In the data rows, the value 128 means zero.
Every row has a hidden score from 0 to 20. What is each row's score? 10 is about the middle. The score is a weighted sum of the row's numbers plus the product of two more (or one squared), each taken from its middle value.
[ 82  58 152 152 111 103 187 179 152 128 122  70 124 113 112  77  11 124
  82 165 148 135 138  85] ~ 12
[136 178 157 165 127 133 143 211 129 131  96 114 211 126  42  54  90 139
 192 211 185 145 213  90] ~ 7
[ 92 105 147 141 141  76 150 136 143 169  85 105 106 193 145 151 166 121
 108 109 113  76 182  90] ~ 8
[ 96 130 120 170 125 106 126 109 127 143 181  39 138 128 153 150  58 141
  32  97 112 128  77  87] ~ 11
[ 72 123  91  95 101  98 152 169 140 108  97 165 172 138 101  94 155 129
 172 167 158 107 199 121] ~ 14
[172 146 116 130 132 147  96 140 110 105 136 152 132 142 145  99 139 125
 135 138 134 128 116 166] ~ 12
[137 122  71  92 127 141 122 109 118 108 144 172 118 123 166 154 159 137
 158 120 132  77 111 129] ~ 12
[146 120 164 146 134 126  94  61 129 132 184  70 121 161 176 183 184 132
  80  66  81 125  85 170] ~ 7
[132 140 190 145 148 127 160 133 144  98 168  76 125 134 121 115  98 150
 140 168 129 127 120 135] ~ 5
[ 88 106 161 129 131 113 185 162 141 122 145 104 114 141 131 114 105 127
 139 176 130 105 156  78] ~ 5
[104 161 168 153 131 143 105 147 144 143  98 153 155 152  98 105 168 156
 173 110 151 170 157 127] ~ 7
[126 128  75  83 110 116 134 151 107 111  90 162 155 143 112 109 133 111
 178 155 160  71 164 114] ~ 11
[104 107 145 120 115  90 163 154 127 141 125  89 124 185 147 126 141 117
 109 124 101  91 165 120] ~ 8
[146  97 108  99 103 123  72  62 125 149 102 154 179 163 111 158 151 134
 124  82 178  80 107 166] ~ 10
[105 103 126 126 141 123 103  72 150 154 186  54 132 149 177 191 124 126
  69  83  95 114  97 145] ~ 9
[137 143  88 113  90 146 130 137 111 112 108 161 125 111 101 109  96  98
 144 159 167 126 124 145] ~ 10
[150 120  99  98 146 120  95 118 136 130 110 169 118 154 164 124 163 140
 150 110 134  93 130 132] ~ 12
[135 120 156 150 148 104  72 141 123 155  87 128 221 140  52  74 124 146
 132 139 191 168 159 133] ~ 15
[150 131 100  97 143 126 111 146  97 104 148 148 154  94 117 107 145 130
 150 145 119 158 137 150] ~ 13
[ 40  47 114 106 136  68 150 106 171 179 106  89 148 194 147 171 149 142
  93  89 133  58 161  48] ~ 11
[150 155 125 114  88 109  95 130 112 136  87 138 200 138  55 104  87 117
 147 154 197  92 129 146] ~ 7
[173 125 129  77 157 121  73  93 128 153 101 149 174 149 110 155 139 158
 149 104 177  95 100 139] ~ 7
[126 148  72 101  80 110 146 158 100  98  88 168 146 130  94  98 118 101
 169 169 159  75 156 112] ~ 11
[ 42 121 131 119 100  47 213 179 160 139  59 105 125 213 114 104 140 122
 175 156 105  25 255  43] ~ 12
[ 99 140  92  75 105  94 179 226 128 119  47 173 151 175  91  49 106  98
 210 206 176  54 225  78] ~ 13
[103 106 104  99 152 145 169 111 149  94 168 159 105 143 153 163 203 158
 187 127  80 129 167  91] ~ 10
[131 108  91 102 125 121 154 164 121 101 128 156 144 112 118 114 146 131
 153 160 122 141 165 129] ~ 13
[148 138 114  97 149 127  73 109 120 155 110 152 165 154 123 119 134 132
 154 121 171 110 123 146] ~ 7
[107 105 147  86 174  99 150  87 177 120 145 112 116 173 132 167 191 188
 162 111 125  84 119 124] ~ 10
[ 97 122 101 148 121 105 163 124 107 151 155  75 104 132 146 159 103  97
  78 132  72  91 145  75] ~ 5
[208 181 123 155 142 194 117 145  90  93 169 139 110  77 130 110 103 115
 162 183 131 148  97 134] ~ 9
[ 77 106 113 125 138 105 142 111 159 145 162  62 128 178 174 181 141 134
  81 101  92  87 125 103] ~ 13
[118 145 154 128 152 146 109 134 180  94 172 108 166 116 106 118 128 182
 163 150 140 178 121 138] ~ 11
[118 111 122  92 116  82  45  74 152 187  68 158 200 136  62 127 143 157
  96  45 176 161  85 174] ~ 13
[188 130  98  96 146 136  97 110  95 120 129 180 107 139 166 142 185 127
 146  95 103  95 104 133] ~ 10
[178 157  81 124  94 160  94 138  69 108 150 136 149  81 108 108  84  91
 112 160 155 145  85 188] ~ 11
[186 150 116 117 138 167 124 151  74 112 147 142 123 127 133 119 113 111
 136 170 132 127 130 158] ~ 7
[180 152 110 153 145 158  93 176  62 111 183 106 195  27  68  62  38 118
  99 192 158 217 109 186] ~ 14
[150 130 131 108 180 159 100  81 164 105 194 130 131 114 127 170 176 184
 157 100  95 178  82 145] ~ 9
[ 69  96 116 115 103  72 217 183 147 119 106 109  95 186 169 130 161 101
 139 158  78  44 218  68] ~ 11
[129 125 152 218 148 161 134 142 119 157 163  81  80 122 178 150 112  93
  32 138  98 162 146 169] ~ 14
[169 102  96 106 103 146  57  83 117 130 140 150 124 121 138 124 111 102
  63  80 137 172  58 228] ~ 15
[140 208 165 164 119 170 122 193 121  98 138 123 147 110  99  73 110 136
 156 154 135 215 125 175] ~ 10
[139  91 197 140 151  58  94  79 133 182  53 121 152 193 105 122 183 141
 107  67 149  91 148 124] ~ 8
[117 166 145 134 150 138  84  99 150 173  65 165 172 173  75 139 153 152
 190  96 205  87 138  84] ~ 6
[157 176 137 130 156 179 140 159 110  98 170 142 111  83 123 117 143 143
 171 162 108 200 119 129] ~ 8
[107 143 134 166 152 122 144 127 151 127 191  33 137 133 133 136  64 147
  81 137 111 130  98 112] ~ 13
[104  94  84  92 116  96 146 184 142 121  72 175 142 166 134  77 135 128
 163 160 159  67 179 105] ~ 18
[108 161 145 129 128 126 111 155 163 140  77 139 178 159  72  83 118 149
 214 165 203  90 165  83] ~ 7
[112 155 145 161 147 143 126 172 134 148 119 127 147 140 113 102 133 151
 148 136 126 169 170 125] ~ 8
[146 154 107 115 128 179 145 135  94  71 201 147 106  74 151 147 154 130
 159 157  97 188 110 126] ~ 10
[182 181 143 168 137 188  73 130 114 116 155 130 136 126 132 104 118 128
 133 129 154 171  89 213] ~ 10
[118 122  94 119 118 117 169 204  85 102 111 157 152 107  88  67 134 109
 167 193 131 140 203  93] ~ 13
[140 129 106  90 134 104 111 136 122 134  77 176 142 164 132 113 162 142
 171 116 150  75 136 110] ~ 10
[164 164 141 105 110 120 138 126 105 123  74 180 109 169 115 133 180 135
 178 108 125  82 143 111] ~ 4
[183  83  59 103  73 132 145 108  76  84 148 182  91 122 174 146 159  90
 102 135  95 101 109 163] ~ 11
[102 114 115 113 109 166 163 133 156 108 103 175  88  49 125 142 123 132
 184 141 138 176 124 135] ~ 9
[ 62  80  97  65 108 134 198 185 169 123  69 182  99  93 115 118 105 112
 187 167 160 148 186  89] ~ 12
[149  87  78  70 125 181 171  99 132  97 160 170  59 104 176 178 123 128
 149 119  95 125  97 138] ~ 16
[169 130 160 196 145 113 117 118  94 137 151  76 110  97 131 117  99  99
  49 129  89 146 118 157] ~ 15
[120 103 108  91 160 138 133 111 170 125 129 149 115  91 116 135 103 137
 118 140 137 174 120 110] ~ 15
[179 185 132 139 136 136  83 142 102 143  97 145 140 138 104  89 118 127
 149 126 149 127 119 145] ~ 6
[ 99 116 119 139 136 117 135 135 141 106 109 176 153 133 123 120 198 162
 181 127 133 108 183  69] ~ 12
[153 159 110 127 135 146  92 142 103 127 128 143 175 126 112 105 111 131
 155 148 178 113 120 148] ~ 9
[207 171 107 138 149 185  86 151  73  96 195 118 138  74 143  99  69 114
 120 169 134 167  62 209] ~ 9
[158 132  68 113 123 169 111 129 104  83 189 142 120 102 183 140 125 116
 116 152 135 129  84 197] ~ 14
[129 147 204 132 159 130 101 103 157 153 138  81 123 126 132 138  93 141
 107 125 145 158  74 133] ~ 6
[134 170 102 114 102 137 163 220  90  98  96 159 134 132 109  60 105 101
 187 210 158  96 184 114] ~ 9
[159 124 174 130 175 122 127  74 104 126 161 116 120 127 163 164 183 147
 150 106 107 100 110 114] ~ 3
[122 111 163 179 147 155 136 142 115 116 185  53 143 151 162 132 130 113
  93 166 133 132 155 167] ~ 12
[ 50  87 169 105 108  62 127 100 204 199  46 118 127 200 129 161 135 149
  88  49 172  97 117  94] ~ 13
[230 165 111 143  85 207  97 127  47  87 204 115 128  44 133 115  34  77
  66 181 138 204  44 255] ~ 9
[130 136  89 109 108 174 184 190 125  66 165 152  93  83 144  86  50  98
 152 226 141 133 139 125] ~ 13
[172 169  72 117  94 202 167 204  66  44 205 136  98  60 163  89  58  77
 143 239 116 152 126 202] ~ 11
[ 85 148 116 130 139 135  94 132 147 127 141 127 226 113  85 116 121 159
 168 154 199 134 157 150] ~ 11
[164 125 198 175 162 100  90 125 102 172  92  90 164 147  86  93 122 127
 101 121 165 139 145 146] ~ 12
[135 162 130 137 131 175  93  90 140 122 149 148 138  73 107 156 135 142
 133 117 157 186  89 175] ~ 11
[123 158 125 127 133 165 179 190 118  68 167 164  89  95 151 110 151 131
 169 186 102 183 145 125] ~ 12
[129 132  97  88  87 151 105 141 121 130 122 144 149 113 110  92  53 109
 121 153 184 150  94 186] ~ 15
[183 130 115 143 107 140  63 147  90 120 145 122 169  91  92  64  52  98
  81 162 178 176  82 203] ~ 14
[130 201 186 181 144 137  66 192 148 140 115 102 211 120  69  55  84 164
 140 154 189 210 145 179] ~ 11
[119 124 117 116 132 165 111 126 159 103 143 146 124  67 125 117  93 133
 120 147 158 227  98 193] ~ 15
[110  77  62 116 120 108 164 179 116 105 132 159 128 104 133 110 134 116
 116 165  82 139 181 112] ~ 16
[143  89 101 116 153 106 111 116 120 139 119 155 150 107 125 125 158 139
 130 110 109 135 147 113] ~ 11
[122 133 152 162 117 139 159 138 114 106 183  75 102 145 171 147 151 103
  97 139  81 128 135 161] ~ 9
[164  47  86 115 151 144 113  74 100 112 170 181  94 122 194 163 229 131
  97  69  38 163 128 154] ~ 13
[ 90 122 105  72 101  80 147 137 158 124  56 184 128 121  69  64 131 128
 147 126 151 144 145 108] ~ 18
[135 150 116 109 129 115  83 102 122 160  75 169 171 168  93 127 164 138
 176  96 172  65 133 110] ~ 8
[151 168 165 128 165 153  85  98 154 112 180 102 178  95  89 136 117 182
 158 124 134 191  81 137] ~ 6
[ 76 129 202 120 130  97 140 120 200 168  87  81 141 171  91 123  83 162
 129 114 177 125 116 102] ~ 9
[149 138 104 120 127 162 114 165 110 110 139 137 155 133 130  84  90 125
 147 167 166 125 131 173] ~ 14
[115 120 154 145 151  90  91  94 146 185  97  92 140 133 123 141 110 129
  75  93 149 108 113 138] ~ 9
[ 86 113 155 176 144  74  88  78 172 172 124  74 155 179 154 159 142 143
  56  63 124  92 117  93] ~ 13
[132 183 172 153 144 139 112 156 133 132 101 136 183 105  55  93 115 158
 189 160 185 165 142  92] ~ 9
[ 52 126 104  94 103  87 174 191 173 155  42 155 139 142  61  89  98 120
 149 159 151 127 210  63] ~ 13
[ 81 115 116 150 130  91 116  87 146 172 144  71 132 158 154 172 127 126
  62  76  95  87 117  69] ~ 9
[159 135 171 139 157 176 147 122 121  77 240  57 115  98 169 148 103 139
 106 176 112 172  68 191] ~ 7
[189 114 203 188 164 146  68 112 100 156 150  62 161 130 125 112 117 121
  53 118 157 183  85 218] ~ 18
[109 136 142 130 146 135 101 108 143 129 126 170 153 120 103 131 169 170
 175 108 146 152 134  98] ~ 7
[ 65  99 120 117 122  91 191 157 162 106  84 186 136 168 110 114 208 158
 217 138 112  73 229  19] ~ 11
[185 148 101 134 118 186 115  96 130  84 153 165  59  56 163 147 119 111
 137 136 109 147  60 163] ~ 13
[116 115  90  70 100 147 161 155 156 117  63 178  92 120 127 114 106 102
 176 151 166 110 139 117] ~ 14
[130 157 169 125 139 115  51 150 163 172  69 113 254 185  47  82  86 158
 158 159 255 103 148 153] ~ 9
[159 138 199 172 184 157  88  77 162 127 213  39 148 119 141 149  96 179
  88 120 143 168  50 184] ~ 6
[164 151 139 138 118 157 109 127 111 121 122 147 140 152 123 124 133 133
 146 128 148 116 123 165] ~ 8
[139 133  83  93  81 102 128 161  84 134  75 172 157 130  74  88 109  89
 151 159 168  92 147 114] ~ 8
[124 116  48 106  81 140 172 167 107  70 134 174 108 128 159 122 153  98
 153 173 122  79 157 139] ~ 16
[155 142  90 112 118 141 143 215  93 107 118 142 145 107 109  66  63  99
 150 217 161 125 158 142] ~ 11
[102 121 157 154 152  75 115  83 156 178 102  87 131 178 136 160 149 140
 100  76 103  80 150  92] ~ 6
[118 105  89  59  87 126 175 156 143 112  83 172 102 115 122 134  79 113
 155 160 146  90 132  92] ~ 11
[159 147 103  93 144 132  99 144 106 134 103 150 153 135 114 118 120 142
 165 136 164 107 121 137] ~ 7
[128 151 104 136 133 162 130 200 107 126 116 138 125 152 139  77 101 104
 146 178 150 127 178 160] ~ 12
[111 120 101  93  72 119 125 146 115 120 111 171 143 111  85  92 116  94
 100 126 143 186 127 186] ~ 15
[188  76  29  63  94 163 159 101  91  72 178 200   0  82 250 171 162  76
  74  95  24 145  61 181] ~ 18
[180 155  96 127 128 177 129 179  81  86 173 146 113 102 156  86  99  99
 134 196 128 143 128 174] ~ 10
[186 164 103 145 124 197 101 110  94  84 187 144 108  63 151 130  84 107
 119 154 135 158  67 189] ~ 10
[ 85  85  92  86 138  54 120 136 133 179  50 186 181 149  73 112 169 153
 153 101 149  99 186  54] ~ 9
[109 150 143 130 126 100 122  95 141 138 163  51 140 140 137 160  97 135
  88 107  91 102 103 114] ~ 7
[137 192 172 145 111 141 118 140 136 133 116 115 145 147  93 141 148 152
 151  96 104 180 123 127] ~ 5
[143 185 150 155 126 157  80 142 124 146  95 141 164 167  86  87 120 127
 164 137 191 136 131 171] ~ 8
[167 146 107 108 137 127 104 109 105 132 106 178 120 150 139 137 184 131
 168 100 132  94 120 126] ~ 7
[ 75 149 166 167 114  68 155 157 143 196  32 100 145 160  64 108  95 115
 111 134 157  75 189  65] ~ 6
[117 105 119 102 120  89 138  74 116 151 150  97 101 180 179 201 197 120
  88  53  55  87 110 113] ~ 6
[135  87 122 143 152 141 169 122 120 118 178 102  44 149 227 179 178 101
  72 114  46 120 140 150] ~ 12
[126 157 109 108 115 152 124 203 120 110 123 125 176 130  96  59  56 111
 164 213 203 125 161 167] ~ 11
[118 116 162 119 137 106 123 107 144 143 132 106 109 187 178 167 204 142
 116  76  98 103 122 144] ~ 8
[211 133 101 102  87 141  88  86  81 110 145 152 129  87 125 154 110 104
  90 108 127 144  38 197] ~ 11
[ 92 115 110 134 138  79  81 116 161 179  75 134 194 134  75 121 133 145
 111  97 154 127 154  94] ~ 14
[152 107 175 163 139 131 134 184 101 111 142  91 138 132 126  61 106 102
  84 191 157 157 153 197] ~ 18
[ 98 132 155 166 144 122 171 159 143 136 136  92  80 162 177 125 125 116
  95 139  89 105 177 126] ~ 11
[149 137 118 114 138 160 140 124 127 101 128 178  80 143 168 141 184 138
 189 128 115  99 118 110] ~ 8
[164  88  61  65  71 125 131 100  83 106 116 204  82 110 161 148 167  82
 114 103  96 100  99 146] ~ 12
[101 114 157 139 155  56 125  66 164 182  71 121 104 186 157 181 187 149
 117  46  78  40 158  57] ~ 7
[ 71  90 111 168 128 104 160 130 132 158 136  91 101 168 181 161 138 107
  57 112  86  85 166  76] ~ 11
[113 181 150 124  97 120  91 113 135 123 121 131 207 102  25 104 119 154
 173 135 171 163 105 121] ~ 6
[ 76 102 148 121 149  62 147 117 157 178  72 121 118 202 145 141 184 143
 142  78 109  53 181  69] ~ 9
[159 172 141 133 153 150  73 101 145 130 127 126 169  87  79 117  80 154
 171 141 182 128  75 132] ~ 7
[139 155 198 166 183  73  59  47 161 209  56 130 108 177 149 168 204 166
  94   0 110  89 108 115] ~ 7
[149 137 137  96 159 135  78  27 156 122 172 127 164 108 105 193 186 195
 165  60 104 154  65 128] ~ 5
[159  90  87 113  92 122 112 133  98 110 121 175 127 123 135 106 136 100
  99 131 142 114 114 166] ~ 14
[ 84  69  84  49 113  92 181  92 178  98  71 229  53  92 169 170 211 140
 191  86  85  95 155  69] ~ 14
[ 52 130 111 151 103  96 192 178 130 146 126  62 134 164 120 118  67 105
  91 169 119  86 185  65] ~ 10
[ 91 135 127 140 139 100 157 156 138 128  83 174 171 122  72 100 166 151
 211 162 153  96 207  35] ~ 8
[137 190 137 134 120 165  89  91 145 100 160 138 135  80 108 145 128 149
 134 116 148 202  65 169] ~ 11
[126 159 113 154 159 155  95 133 136 147 128 147 110 121 155 144 166 137
 112  88 101 182 132 163] ~ 13
[ 98 110 111  99 116  75 149 192 118 121  59 163 186 147  48  69 141 136
 186 176 160 108 220  72] ~ 13
[114 108 109 174 138 116 119 123 140 160 107 129 140 121  98 151 132 126
  87 110 100 142 175 110] ~ 15
[178  88 108  95 133 175  92  66 158 104 131 173  66  63 197 163 126 124
 144  89 124 147  46 178] ~ 13
[172  53  80  76 107 170 202 120  88  86 142 190  38  38 181 174 111 112
 178 155  79 101 104 102] ~ 1
[167 174 122 169 138 205  96 114 110 114 172 124 138  80 118 117  91 115
 141 160 164 161  86 158] ~ 8
[126 107  63  98  74 129 130 132  95 124  99 177 139 141 106 106 129  84
 131 136 156  93 144 137] ~ 13
[103 154 128 119  94 143 123 141 140 120 142 129 169 108  54 104  88 134
 150 155 153 192 115 115] ~ 7
[ 95 151 136 157 139 100 111 164 154 145  70 163 142 147 108  92 166 154
 144  95 123 150 181 104] ~ 14
[ 77 102 128  83 108  77 156 111 183 163  48 150 137 134  84 154  98 166
 145  69 133 129 134  38] ~ 12
[158  75 186 146 156  86 105  88 123 156  99 120 118 171 142 131 185 131
  88  76 115 113 128 149] ~ 11
[128 150 102 116 108 134 167 241 110  95 107 152 135 143 116  42  85  92
 172 231 166 105 196 137] ~ 12
[ 51  92 100 108 119  71 217 141 149 122 124  94  95 177 158 148 127 125
 120 131  72  47 184  22] ~ 15
[179 121 111  98 154 139  63 104 121 118 149 147 153 122 157 118 123 134
 124 125 162 133  88 189] ~ 12
[ 96 102  67  70  67  82 185 152 127 102  70 209  81 119 106 115 165 103
 131 122  99 134 156 114] ~ 15
[109 122 119  89 100 119 200 147 127  84 144 151 111 124 111 153 153 138
 178 158  91 127 165  51] ~ 5
[103 112 126 156 130 120 133 127 128 152 164  52 144 125 139 154  88 103
  70 142 111 119 134 109] ~ 10
[166 125 124  73 137 121  94 123 117 133 110 147 169 151 120 126 131 146
 151 136 166  93 128 141] ~ 7
[109 141 168 129 123  66 144 134 140 159  95  82 154 180 102 115 122 132
 127 119 118  76 171  88] ~ 5
[121 133 155 134 112  69 126  94 122 138 137  79 132 167 139 149 151 130
 108  90  80  83 131 119] ~ 4
[ 95 163 112 138  85 162 191 174 141  79 111 165  93  65  90 107 114 112
 182 186 126 163 163 122] ~ 11
[ 51 121 115 167 103  74 166 126 140 169  98  80 122 169 134 154  99 131
  61  81 116  83 144  34] ~ 13
[114  98 151 140 129  71 145 106 118 158  87 112 139 189 122 142 186 123
 123  99 114  61 179  80] ~ 6
[141 180 129 179 129 150 163 216  91 125 113 148 112 110 112  91 132 118
 127 166  89 182 175 123] ~ 11
[127  65 183 108 176 123 100  67 185 160 129  90 120 112 156 156  83 153
  88 101 166 146  69 152] ~ 8
[ 84 121 124 151 117  94 248 197 123 131  73 148  14 167 146 131 171  94
 125 149  43  65 231  59] ~ 8
[121 106 104  89 115 116  74  94 127 167  81 165 185 165 101 118 134 132
 147  97 193  85 133 143] ~ 12
[144 128  97 124 122 155 154 167 119 101 113 183  67 166 177 114 182 112
 156 130  92 107 162 151] ~ 16
[ 78 128 163 191 115  94 125 135 158 188  90  82 144 168 105 126  91 114
  60 115 146 114 162 111] ~ 9
[ 73 103 107 168 108 104 194 170 119 161 120  82 103 140 145 129  96  83
  74 151 105  99 181  60] ~ 8
[173 145 111 127 143 145  64  89 123 137 136 159 147 139 144 146 170 141
 141  92 145 118  92 148] ~ 9
[105  44  82  44  94 107 142  90 143 138  61 218  87 121 156 164 164 123
 187  82 139  66 122  93] ~ 9
